In the rows, 128 means zero.
One turn moves every row onto another: examples first, then more rows asked
tek: [100  99 115 129 134 117 128 146 122 145 130 129 129 100 100 184 146 135
 127 145 131 139 103 160 140 134  98 101 171]
Noke: [139 103 133 108 121 112 128 161 119 117 143 124 142 126 122 130  86 144
 130 131 113 113  85 147 141 128 144 134  98]
Kobop: [131 128 122 139 110 107 151 152  86 122 115 155 121 140 132 152 137 100
 128 154 118 140 152 128 119 105  90 101 166]
zofi: [146 172 152 111 135 129 114 104 149 138 153 135 149 135 110 152 124 149
 138 106 142 129 102 107 137 140 103 120 153]
Nufe: [109 178 118 118 126 140 127 174 132  79 130 113 134 118 145 119 153 109
 112 144 126 119 121 154 117 117  92 122 150]
Lefe: [105 107 100 121 107 129 139 138 138 132 121 125 154 118 112 135 125 149
  87 143 106 120 122 166 180 111 119 118 150]
lizit: [131 139 144  80 121 137  93 120 146 128 118 109 152 144  97 149  97 119
 137 138 120  91  94 152 115 134 125 118 122]
tam: [139 118 128 125 137 128 125 162 102 141 180 131  82 152 102 128 140 116
 126 131  81 119 131 133 142 123 144 131 157]
dulu: [108 121 133 137 144 120 115 136 105 141 110 159  94  96 109 140 140 135
 108 152 111 159 152 133 115 128 108 158 112]
kuf: [138 116 130 134 114 132 115 118 117 132  90 118 137 157 133 174 142 151
 135 145 107 138 148 131 100 131 125 158 160]
kesup: [143 147 111  96 157 120 121 152 131 134 120 114 146 108 123 114 126 104
 125 179 116 128 104 123 110 149  77  97 127]
fen: [126 171 128 120 136 123 121 177 128  60 147 134 119 148 154 131 141 126
 126 135 121 123 120 134 123 121 100 118 135]
gubu: [127 129 172 112 136 147 135 184 125 134 110 107 154 128 122 134 141 124
 106 115 163 161 122 151 111 107 107 133 145]
sunoz: [116  91 132 127 137 108 131 116 155 164 137 117 120 111 131 156 116 125
 123 159 124 117 136 182 133 124 158 118 137]
Pum: [102 140 139 133 161 116 144 128  97 140 112 129 121 179 115 141 121 149
 136 116 118 125 108 130 123 105 131 172 159]
kip: [127 126  84  94 150  90 122 132 113 117 117 127 137 112 129 139 164 112
 119 151  77 139  92 148 128 134 128  97 127]
sikez: [125 165 110 112 138 134 128 181 123  91 120 139 108 121 170 147 157 116
 126 131 114 124 126 149 107 120  99 133 140]
Vop: [150 128 143 116 159 136 100 153  84 166 115  93 140 125 130 104 140  98
 135 156 130 104 131 109 144 110 118 101 156]
dibor: [132 137 135 175 129 152 108 132 113 145 119 113 112 124 117 111 145 133
 115 119 130 168 105 106 113 141 136  97 151]
situ: [136 129 160 115 136 152 123 145 163 125 113 122 119 148 135 145 152 157
 126 138  96 155 149 158 105 121 107 146 128]
toku: [ 94 113 143 136 143 112 146 126 134 175 164 135 117 139 137 129 102 138
 123 113 136 114 121 145 144 113 150 126 141]
Zor: [112 196 140 110 138 130 123 135 108 106 119 115 114 131 116 130  99 132
 123 133 109 142 150  87 119 124 129 127 137]
fem: [103 164 105  87 123 119 120 127 100 106 108 112 147 110 130 118 117 111
 119 112 115 125  88 110 132 117 156 104 141]
Pev: [128 141 155 108 117 141 109 143 111 128 103 153 151  99  86 121 127  95
 108 170 145 149 123 160 148 111 114 107 127]
fum: [120 109 126 152 115  93 115 138 128 126 158 131 132  94 135 148 171 109
 156 160 118 115 129 150 133 120 152 116 141]
fero: [116 127  92 139 107  81 137 117 104  96 133 140 121 132 125 129 136 112
 134 127 101 118 104 115 118 100 132 123 154]
mutip: [165 144 129 145 150 146 119 107 120 152  92 117 133 156 133 112 150 105
 102 134 128 154 105 134 109 137 131 116 129]
dos: [107 119 152 105 148 124 122 147 142 174 125 109 141 143 116 113 106 118
 118 142 119 103 118 167 143 109 173 113 136]
pel: [135 141 125 125 154 107 153 138 122 146 115 141 111  94 119 140 121 144
 124 113 101 102 112 150 150  92 143 165 143]
besan: [ 77 139 115 134 130 120 127 129 110 139 145 125 155 136 164 122 134 122
 122 114 142 131 129 105 143 121 161 152 135]
meva: [132 128 145 120 138 136 108 125 125 120 120 176 125 145 119  89 100 140
 126 152 137 122 114 104 132 117 104 134 118]
fid: [127 149 114 138 138 131 111 112 115 164 172 109 118 137 123 126 122 106
 123 130 127 125 144  87 154 129  99 127 133]
kadu: [127 141 134  81 157 118  97 128 139 145 127 126 162 128 148 113 164 109
 121 136 101  90 124 145 146 122 151 107 118]
kabe: [144 124 124  77 139 150 147 116  93 156 151 127 118 109 149 148 141 108
  98 132 129 122 118 164 143 146 116 117 152]
Pife: [148 127 135 134 125 133 117 106  83 142 137  95 119 127 146 163 137 109
 150 179 108 148 159 143 144 134 131 123 129]
fulid: [134 126 146 124 139 118 114 182 110 164 121 102 171 128  85 134 161 116
 130 143 126 141  93 142 112 124 106 122 159]
pif: [139 119 108 112 127 153 111 128 120 112 136  86 118 127 120 109 102 117
 109 162 147 103 119 124 132 136 160 144 169]
Zuk: [172 131 151 156 111 130 103 106 124 139 130 126 113 128 108 135 154 101
 112 113 116 135 123 132  99 135 119  89 126]
nol: [150 140 149 140 130 144 128 148 188 120 148 135 126 129 117 132 124 130
 142 129 155 140 112 127 119 109  93 136 149]

kesup moves to Kobop
tam moves to pif
nol moves to gubu
And these:
meva moves to Pev
fum moves to besan
kip moves to fero
mutip moves to Zuk
sikez moves to fen
Noke moves to Lefe
Pife moves to fid
dos moves to sunoz
zofi moves to fulid
Pum moves to lizit

